Questions about the table below. Counting starts at 1.
1) Find the entry in row 2 and column 1.
2) Find the entry in row 3 and column 2.
3) Find the entry just right of -30.
4) Find the entry directly above 12.
5) Find the bottom-right entry.
6) Find the entry directly above 5.
7) Find the centre entry.
8) Find the entry directly below -60.
[[ -8 -32 -76  65   1 -26 -75]
 [ -5 -10 -17  14  -3 -18 -20]
 [  7  10 -69  68  26  53 -34]
 [  5 -33 -88  79  17  23 -79]
 [-15  40 -82  81  17   4 -28]
 [ 12 -21 -13  11   9  31 -19]
 [  6   6 -25  26  14  33  -9]
 [  4 -36 -30  23   1  -2 -44]
 [-19   3 -60  53  -3 -45 -44]
 [ -9  20 -38  37   6  -5 -13]
 [ 14 -29 -50  46  17  43 -49]]
1) -5
2) 10
3) 23
4) -15
5) -49
6) 7
7) 11
8) -38

[[  9 -28  -1  -6  -7  -4   8   3  14   3  -4   0 -35 -79 -16  -2]
 [-15   6 -24  -2 -29  -4 -33 -15  31  -3  13   4  23  16  -1   6]
 [ 34   5 -23 -12  18   6  -4 -15  26   2  -5   9  14  90  -6  -8]
 [ -7  -1  -2  14  32   3 -12   8  -9 -21   2  -2 -22  44  -1  15]]
Rows and columns are numbered from 1.
The entry just right of the smallest entry is -16
The entry just left of -35 is 0
The entry in row 1 and column 1 -> 9
Report the entry in row 3 and column 1.
Answer: 34
The entry just right of -28 is -1
The entry just left of -79 -> -35
The top-right entry is -2
Report the entry in row 3 and column 3.
Answer: -23
Report the entry at row 1, column 2.
Answer: -28
Report the bottom entry of the column that holds the smallest entry.
Answer: 44
The entry directly above -21 -> 2
The entry at row 2, column 3 -> -24
The entry directly above 32: 18
Report the top entry of the column that holds the smallest entry.
Answer: -79
Report the entry just right of -21.
Answer: 2
Report the bottom-right entry.
Answer: 15
The entry just right of 44 is -1
Report the entry at row 3, column 2.
Answer: 5
The entry directly below the smallest entry: 16
Report the entry just right of 18.
Answer: 6
The bottom-left entry is -7
The entry just right of 4 is 23
